Look-ups in named tables: a row name and a column name give one cell, copied from the table.

Madugi:
            Lebu   Kipadi      Boz      Num  Rirokan  Fomoped     Miba      Lal      Tez
Dadozop  -12.976  -29.644   21.061   16.362   32.531   28.099   -7.983  -47.518  -19.358
Bag        6.300   10.574   20.477    1.287  -39.091   22.792   -0.843  -10.965   21.551
Pamo     -26.925  -38.541   44.486   27.635  -69.508   53.133  -28.477  -24.584  -25.947
Tas        2.951   15.057  -42.360  -24.262   13.478  -36.811    7.980   23.980   14.746
Femone    13.960   16.608  -14.038  -13.185   15.554  -17.374  -23.836   18.051   29.505
Fug       61.137  -10.914  -15.590   10.970   59.609  -28.615   34.774   13.364  -20.132
Boro     -58.554   52.397   15.115   22.505  -48.186   17.057  -46.272   54.090  -25.785
Kovizi    -6.746  -42.164  -39.702  -17.964   18.964  -22.455  -22.932  -41.994   61.894
Lasume     4.436   26.972  -23.282  -24.195   11.100   -7.644   -5.163   13.390   -7.566
Toz        5.811  -35.240   47.112    4.446   45.393   29.050   23.086  -31.637   -3.063
Repe     -51.258   -9.161   -5.006    6.667  -80.900   10.707  -77.715   22.835   52.231

Dadozop, Miba: -7.983
Femone, Lal: 18.051
Repe, Rirokan: -80.900
Femone, Kipadi: 16.608
Dadozop, Lebu: -12.976
Bag, Lebu: 6.300
Femone, Rirokan: 15.554
Femone, Lebu: 13.960
Femone, Fomoped: -17.374
Femone, Boz: -14.038
Lasume, Kipadi: 26.972
Pamo, Kipadi: -38.541
Repe, Lal: 22.835
Repe, Boz: -5.006
Toz, Boz: 47.112
Tas, Rirokan: 13.478
Pamo, Num: 27.635
Pamo, Lebu: -26.925

Gazub:
|  | Silubob | Fos | Tezi | Tes | Gudo |
|---|---|---|---|---|---|
| Ren | 122 | 108 | 130 | 123 | 147 |
| Sokesit | 123 | 110 | 127 | 124 | 143 |
| Tiv | 172 | 220 | 116 | 160 | 91 |
| Lif | 160 | 170 | 118 | 144 | 113 |
| Noz | 156 | 210 | 130 | 154 | 95 |
| Saf | 171 | 228 | 130 | 160 | 52 |

Silubob of Noz = 156
Tes of Sokesit = 124
Gudo of Ren = 147
Gudo of Saf = 52
Silubob of Lif = 160
Tezi of Lif = 118
Silubob of Saf = 171
Silubob of Sokesit = 123
Fos of Noz = 210
Silubob of Tiv = 172
Fos of Lif = 170
Fos of Saf = 228
Row with the largest Silubob: Tiv

Novam:
|  | Pozesa | Padad | Keb |
|---|---|---|---|
| Dugibaf | -3.019 | 6.208 | -0.782 |
| Sar | -7.350 | 2.082 | -4.407 |
| Gitedaz | 0.165 | 3.472 | -0.249 |

What is the Keb of Dugibaf in Novam?
-0.782
What is the Keb of Gitedaz in Novam?
-0.249
What is the Padad of Sar in Novam?
2.082
What is the Padad of Gitedaz in Novam?
3.472
What is the Keb of Sar in Novam?
-4.407
What is the Pozesa of Dugibaf in Novam?
-3.019
What is the Padad of Dugibaf in Novam?
6.208
What is the Pozesa of Sar in Novam?
-7.350
What is the Pozesa of Gitedaz in Novam?
0.165
Row with the largest Pozesa: Gitedaz

Table Zili
	Vasu	Vuked	Laka	Sek	Tud	Beb	Keb	Ranora	Napemog	Fuvur
Suzafo	150	139	173	135	169	142	117	160	107	154
Turizeg	104	126	128	140	149	176	172	136	176	153
Rig	106	96	176	169	137	147	154	236	129	123
Fako	137	181	100	85	138	148	127	156	150	126
Fegilug	173	169	131	98	136	165	107	175	92	126
Gefel	193	160	161	161	110	184	145	146	155	185
Kini	139	148	161	153	184	52	174	165	157	114
Fizeto	170	183	144	109	172	175	57	152	123	124
Kibepa	133	215	147	176	177	92	186	115	149	176
Mobete	169	150	162	140	158	173	135	139	92	164
Forizan	138	180	164	172	192	85	121	189	147	97

Kini, Vasu: 139
Fako, Fuvur: 126
Fegilug, Tud: 136
Rig, Fuvur: 123
Fegilug, Keb: 107
Fizeto, Napemog: 123
Gefel, Tud: 110
Suzafo, Vasu: 150
Suzafo, Keb: 117
Which row has the largest Tud? Forizan

Table Letil
fields: Bivibo, Zuz, Fufi
Guzibub: [103, 58, 40]
Gen: [127, 146, 123]
Votadi: [131, 134, 117]
Pumusek: [167, 70, 73]
Vuk: [132, 143, 118]
Gogum: [131, 135, 132]
Sef: [117, 117, 100]
Notiv: [176, 126, 217]
Reveto: [134, 142, 130]
Derob: [82, 112, 89]
Mudorof: [83, 103, 85]
Dito: [132, 135, 100]

Derob, Bivibo: 82
Pumusek, Bivibo: 167
Guzibub, Zuz: 58
Pumusek, Fufi: 73
Vuk, Zuz: 143
Notiv, Bivibo: 176
Mudorof, Bivibo: 83
Notiv, Zuz: 126
Dito, Fufi: 100
Reveto, Zuz: 142
Gen, Bivibo: 127
Row with the largest Zuz: Gen

Vabinuk =
|  | Digil | Zuba | Baf |
|---|---|---|---|
| Didasi | -68 | 51 | 90 |
| Vapiro | -3 | 0 | -32 |
| Kos | -25 | 13 | 49 |
| Zetogu | 32 | -18 | -52 |
| Lebu | 18 | -19 | -53 |
| Pone | -52 | 44 | 73 |
| Feb | 9 | 6 | 3 |
| Feladab | -2 | 11 | 10 |

Baf of Didasi is 90
Zuba of Kos is 13
Baf of Vapiro is -32
Zuba of Pone is 44
Digil of Vapiro is -3
Baf of Feb is 3
Zuba of Zetogu is -18
Zuba of Vapiro is 0
Zuba of Lebu is -19
Baf of Feladab is 10
Baf of Kos is 49

